In the rows, zero is written as 128.
Where one turn sends some rows of the set: a few examples, then the rows asked
R: [110 136 119  84 136 151 123 117 148 133 103 137 137 158 146 112 113 122
 150 147 102 121 146 131 149 151 161 118 145 122 124 119 117 164 151 112
  77 139 129 111 154  89 135 119 130 122 114 131 136 122 139 123 149 123]
G: [124 118 134 107 136 133 132 146 136 120 128 118 125 139 128 114 138 125
 140 136  85  84 172 124 103 179 149 124 179 140 132 115 126 159 123 122
 112 182 122 111 121 116 161 126 105 116 130 135 108 121 140 141 155 146]
A: [101  97 109 102 123 145 143 134 143 103  98 141 118 139 115 122 126 115
 129 116 100 136 147 136 141 174 161 121 121 121 138 119 130 161 139 128
 127 127 122 107 148 103 147 116 120 104 121 121 167 119 145 128 121 144]
Y: [104 123  97 111 143 139 152 152 129 135 117 138 129 138 156 128 122 133
 159 132 107 135 152 111 126 173 154 134 141 126 125 123 109 155 127 137
 137 111 127 103 137 104 153 132 112  92 147 155 131 118 145 131 118  97]
C: [114 119  77 108 142 136 134 119 135 123 127 134 136 140 132 118 117 133
 135 109 133 108 142 126 153 188 145 127 119 118 132 115 130 155 138 116
 121 158 129 103 129 107 155 128  99 110 129 143 139 121 137  78 131 147]
D: [136 145 112 113 130 141 111 151 117 134 122 120 132 129 156 131 116 139
 133 144  92 100 156 122 128 177 143 108 112 148 123  98 137 174 125 112
 106 142 116 101 109 123 140 118 131 117 137 141 123 102 140 116 164 144]
B: [111 144 101 146 144 147 131 127 131 122 119 117 133 164 129 120 107 114
 156 116 109 149 163 118 130 179 138 148 169 132 150 137 130 150 126 123
 100 134 132 104 127 110 121 126 126 124 146 155 151 115 152 156 119 123]
P: [133 101 121 129 145 135 105 120 112 127 124 113 151 141 104 140 126 134
 152 151 118 146 167 127 115 164 132 132 119 113 116 102 104 156 140 112
 131 125 139 120 120 110 121 129 116 117 126 155 124 126 119 134 148 159]
W: [118 140  95 129 129 136 102 102 139 119 103 107 134 139 130 124 132 127
 145 135  97 125 186 112 140 160 158 134 129 106 140 119 103 170 128 108
 110 141 150  99 123 101 131 127 123 127 117 140 148 139 127 142 139 175]
S: [120 109 143 104 148 152 121 135 130 116 149 147 108 159  99 109 124 128
 145 123 101 140 158 140 132 143 151 147 128 117 121 122 127 166 139 119
 127 149 101 134 124 121 153 130 133 112 147 129 124 113 139 129 129 150]
X: [ 80 108 134 116 148 130 117 141 118 136 124 138 124 149 125 123 141 137
 129 132  96 147 175 134 111 179 151 122 175 129 130 109 112 154 105 126
 129 138 120 127 107 104 123 131 126 100 137 158 134 118 142 127 120 151]
T: [121 139 136 107 126 143 111 132 115 135 154 141 144 151 123 109 120 152
 157 160  82 126 159 154 123 193 160 133 132 144 133 102 103 177 133 108
 108 139 127  97 115 127 168 132  92 115 130 141 145 123 150 115 153 152]
M: [126 124 129 117 164 160 127 128 146 113 124 106 126 177 121 107 133 121
 145 153 148 139 169 127  92 175 144 128 170 133 131 115 127 152 111 123
 106 147 130 116 127 119 133 135  97 116 130 137 130 127 138 153 153 137]
V: [114 124 105 111 130 155 139 139 122 120 129 110 115 167 146 126 103 121
 147 128 134 111 142 113 104 180 135 118 161 148 135 105 153 170 127 111
  99 135 116  85 134 107 140 125  94 124 152 154 146 110 141 153 146 129]
L: [125 123 147 110 119 135 134 140 123 121 126 117 123 175 122 110 126 128
 128 155  90 135 146 123 124 146 148 128 138 164 124 106 120 161 172 118
 110 140 124 104 125  94 161 130 115 115 123 139 122 122 144 124 171 158]
E: [122 127 112 120 140 161 131 139 132 122 135 142 128 103 121 124 136 150
 131 127 112  96 151 123 130 169 147 133  95 120 135 113 129 156 110 122
 104 111 126 100 126 119 168 125 110 108 130 141 125 124 139 133 148 138]
J: [117 123  93  96 145 143 137 117 150 147 121 109 127 152 137 116 117 127
 164 121 114 107 151 115 125 161 133 133 168 137 131 111 103 164 140 138
 113 135 139  87 152  94 158 154 112 113 116 150 123 125 133 161 141 161]
Q: [110 142 119 137 155 164 139 158 128 105 116 124 119 149 112 110 133 132
 137 139 112 127 156 128 104 195 160 151 154 149 139 111 139 145 101 140
  93 132 104 114 113  95 152 138 108 115 134 149 150 118 144 137 128 135]
F: [121 133 112 110 147 150 138 112 125 131 141 125 139 158 127 128 109 118
 143 143 107 114 157 134 139 186 145 107 133 128 134  93  79 159 131  96
 101 163 154 107 128 101 150 128 108 135 101 132 138 144 146 107 142 144]
H: [126 129 107 120 117 151  99 107 125 115 140 135 152 158 114 112 131 132
 152 110 102 140 163 140 129 174 159 140 125 126 132 106 113 154 136 125
 130 140 126 118 134 127 146 138 106  78 161 156 134 128 146 102 127 160]

B turns into Q
Y turns into X
P turns into D
And these:
F turns into C
R turns into A

